One turning vector, and how many ticks it has turned
The counts run from 0 to 876.
[114 135 134 135  90 118 101 103  99 103 130 165 152 108 135 149 192 128
 134  74 108  91 102 122 127 105 133 151 140 114 136 121 169  76 118 155
 109 156 166  72 121  89 178 139 130 101 120 156 121 115 132 161  69 121
 151 161 121 103 129] : 28
[ 97 173 133 144 109 104 104 116  86 168 129 105 147  96 108 128 195 104
 159 102  99 115 133 160 140 127 123 154 139 136 145  98 105 114  99 182
 120 142 131 122  92  88 142 139 122  96 119 151 102  80 120 122 107 125
 139 147  88 105 108] : 34
[170 129 109  94 134 103 107 105  71 178 161  92 133 100 121 174 173 149
 131 109  96 119 159 158 141 125 126 106 147 136 114  80 124 117 115 143
 174 133 167 120 130 119 119 109 151 105  83 150 112 150 113  73  96 132
 119 160  95 142 100] : 280
[116 161 156 113 134 129 149 134 105 125 135 101 151 117 144  91 130 106
 104  69 153  98  87  82 176 136 116  97 146 135 103 143 142  80  76  91
 112 124 108 110 116 140 154 135 145  62 152 143  95 109 134 114 125 159
 122 149  92 121 112] : 560
[118 137 132 142 126 107 112 151  66 100 139 141 182 123 167 134 160 114
 137  93 131 115  76  86 190 109 120 133 142 148 123 184 147  94 126 143
 108 132 152  89 141 136 159 148 153 113 168 142 133  75 114 157 119 151
 136 145 136 114 128] : 799
[116 165 112 141  91 131  96 115 127 105 130 158 143 111 118 177 185 120
 161  97  72 137 142 141 112 117  98 159 117 124 158 105 111  80  98 167
 147 154 150  96  75 110 150 142 131  89 115 154  87 120 117 108 110 128
 111 161 112 126 118] : 381
[134 123 108 102 127 112 128 133  48 162 153 114 182 101 158 118 157 118
 142 119 127 128 111 104 211 135 102 123 168 147 119 154 167 135 121 111
 121 114 140 158 123 102 122 138 153 128 173 138 126  72  94 128 115 124
 101 130  97 150  91] : 847
[116 162 119 140 114 138 133 122 102 154 121 128 136 114 131 151 196 146
 107  67 124 117 137 175 132 153 112 101 152 135 161  94 109 116  58 137
 119 157 100  95  73 112 121 106 140  81 108 163  89 120 154 115 141 139
 133 174 128 147  94] : 169
[114 160  96 145 110  97 107 122 109 162 121 119 155 135 156 191 172 142
 160  89  81 129 143 175 111 107 143 133 113 131 124  93 118 110 118 148
 144 127 173  85  95  95 163 121 128  95  95 142 101 119 135  97  86 108
 102 158 101 128 111] : 679
[140 175 107 151 145 147 112 141  98  99 168 108 140  93 125 148 153 132
 128 125 112 134 124 104 166  99 112 111 136 128 147 172 109 102  86 168
 140  85 107 151  97 131  96 162 207 131 131 153 130 100 127  81 105 139
 131 163  88 141 142] : 701
[145 131 131 103 100 141 138 106  88 170 130 138 155  97 154 117 157 128
 138 102 117 108  99 112 176 150  91 139 177 113  85  81 165  81  93  97
 129 163 141 129 116  97 120 110  93  68 137 139 100 126  96 128 133 121
 120 121  85 163  67] : 128
[124 152 119 167 164 112 103 146  88 153 139 130 141  88 129 114 180 106
 139 123 112 127 115 115 151 126 109 147 122 141 116  97  92  63  69 158
 138 138 124 115 114 128 138 150 106  64 126 160  98 121 112  79 109 123
 172 117  71 123 112] : 86
[164 141 123  89 113 116 138 119  73 161 157  84 136  97 165 151 127 165
 103  73 138 112 118 131 185 122 118  79 168 136 127 131 204 125 118  92
 105 121 145 135 116 123 108  77 147 125 114 131 113 123 144 123 108 142
 105 164 110 146 102] : 712
[106 146 142 125 149 130 127 148  93 118 141 116 149 121 167 128 134  93
 108 122 140 132 105  54 184 126 101 123 148 122  78 150 146  84  67  92
 112 126 132 138 122 132 144 149 149  91 184 135 106  90 105  99 129 144
 112 119 103 135  97] : 451
[128 152  97 141 157 115 124 168  59 138 139 142 194 132 188 169 140 131
 155 115 112 133  90  96 193 120 121 143 165 143  99 157 156 117 120 136
 130 106 158 131 134 119  99 136 162 142 149 141 154  92 106 124 109 102
 122 103 107 154 103] : 446
[112 177 108 135 113 142 150 138  78 173 112  98 139 133 141 161 155 137
 145 108 113 157 127 150 123 157  99 114 157 105  89 101 117  87 108 144
 133 129 126 125  88  92 113 123 145  96  94 124  94 127 137  90 130  95
 142 125  65 170  54] : 574
[141 173 123 142 130 114 121 131 108 140 136 108 138 117 157 167 155 159
 122  63 103 123 131 156 114  93 131  91 119 157 129 103 123  76  93 111
 150  93 127 100  96 114 147 113 134  77  99 146  77 147 168  61  87 126
 110 167 102 130 124] : 517
[130 168 103 136 123  90 116 144 104 136 141  98 178 122 143 168 163 139
 147 106  87 163 129 130 146 114 109 130  98 180 132 165  91 106 117 143
 142 100 147 122  83 133 164 149 161 100 145 139 113  73 119  66 127 149
  92 151 106 138 131] : 598
[117 135 116 119 121  94  86 151 120 135 150 142 170 135 175 165 136 100
 153  96  90 105 108 115 187  91 128 173 134 148 119 115 180 112 106 105
 121 141 180 134 131 117 148 121 144 121 145 148 119  88 116 130  96 122
  67 122 110 124 135] : 394
[115 182 130 132 148 114 105 144 103 132 179 101 136  97 118 139 168 120
 124  86 118  94 130 144 167  99 136 114 137 156 188 139 136 128  63 143
 120 131  99 153  96 127 125 130 163 131 137 166 103  96 160 115  89 160
 110 173 115 105 153] : 753
[158 166 115 119 120 128 124  99  62 146 137  99 133 106 116 179 149 157
 142 101 100 136 136 142 127 115 133 112 137  94 109 121 135 102 146 177
 152 119 161 116 120 106 115 114 184 119  71 122 139 131 136  87  79 105
 142 154  57 146 102] : 227
[117 188 122 114 102 128 149 152  91 124 133  88 153 146 156 175 131 133
 120  79 112 178 127 121 144 121 114  86 118 125 104 161 132 120 125 117
 116 125 152 118  84 141 144 121 192 111 141 109 100 100 145  86 135 150
  84 174  97 165  93] : 708
[134 140 115 127 125 132 101 114 106 131 129 119 134 110  97 181 208 131
 137  94  80 107 147 155 123 131 136 100 142 109 124  76 110 133  64 188
 172 152 147  87 134 125 124 148 174  91  85 154 123 144 118 101  90 133
 131 174 117 126 114] : 728
[114 164 111 127 135  98 106 142  91 157 159  78 166 114 116 153 170 114
 152 104  93 134 147 159 158 123 122 118 146 156 152 145 114 150  90 156
 131 104 117 155  81 106 134 148 187 140 123 144 115  70 111  93 115 137
  74 158 107 127 112] : 198
[104 185 157 129 114 127 140 150 117 146 107 111 144 124 131 140 173 117
 111  49 126 111 114 160 141 132 128  82 138 151 162 124 114 113  77 134
 112 166  95  98  94 129 145 114 149  62 126 144  89 110 164 107 138 164
 124 180 122 123 119] : 114
[ 87 135 124 111 104 135 127 122  74 134 158 131 135 114 149 138 158 105
 114  83 134  94 121 108 159 117 121  96 175  99 135 124 194 137  61  90
  72 136 118 132 119  88 135 130 148 139 132 144  95 113 139 157 105 131
  99 163 156 130  91] : 211
[137 164 115 123 134 103  95 136 114 180 126  94 141 122 150 170 144 115
 139  98  91 129 140 146 154 117 131 125 132 139  83  66 134  99 109 126
 157 128 160 121 116 113 125 105 124  81 104 138  94 151 127  59  98 112
 103 126  58 141 101] : 681
[172 111  95 126 141  86  93 150 101 149 150 123 168 133 171 186 157 132
 125 115  81 160 139 103 154 113 114 148 118 161  88 115 131 108 106 106
 174 124 178 110 125 146 137 120 143 105 144 151 118 117  98  68 123 135
  89 130 128 154 120] : 43
[102 171 111 124  95 142 147 126  95 182 105 113 145 129 142 161 150 133
 158  91 103 136 133 167 142 149 106 132 166 103 120  96 130 104 118 141
 119 149 121 141  87  76 103 118 135 112 108 133  96 122 122 126 126  93
 113 129  85 178  68] : 575
[145 107 131 125 124  97  64 124 100 128 137 161 158 108 166 146 163 115
 138  97 106 104 109  96 179 103 123 171 126 148 130 110 173  90  98 106
 132 163 186  96 139 124 176 123 108  91 150 159 108 106 102 142 106 144
 108 141 117 115 132] : 638
[135 151 115 108 102 123 134 117 100 188 119 100 146 123 137 146 160 138
 149  71  95  98 139 187 155 152 118 101 159 136 129  84 157 125 102 110
 134 142 114 132 112  74 113  95 130  95  90 161  89 121 125 125 106 105
  75 158  99 154  93] : 522
[141 136 128  96  92 130  99 109 103 173 143 105 146 116 132 160 145 119
 171 101  78 105 140 160 162 135 109 150 161 109 128  86 187 129 123 136
 133 162 172 145 117  93 125  97 143 121 108 132 107 114 108 146 100 121
  73 147  75 138  96] : 631
[121 155  99 159 107 111  93 126 108 128 131 139 187 104 129 156 201 134
 159 115  68 162 131 134 133 120 101 165 106 151 148 141  82 100 105 158
 156 126 141 103  88 111 159 174 133  95 145 150 107  85 104  91 120 126
 123 143 111 133 125] : 489
[152 142 125 128 104 143 120  85  65 123 144 120 146  52  92 131 203 157
 140 129 109 128 133 133 138 140  90 141 146 126 162 111 108  92  94 174
 152 129 133 105  88 112 130 140 144  97 105 151 108 119 111 111 123 135
 161 169  98 135 109] : 780
[154 152 113 123 163 125 132 167  84 121 149 133 166 126 185 159 111 125
 119  79 145 100  78  97 201 101 132 114 153 139 110 157 189  96 125 102
 120 117 127 140 148 145  93 112 177 120 133 142 144 109 141 125 102 125
 108 128  93 140 132] : 554
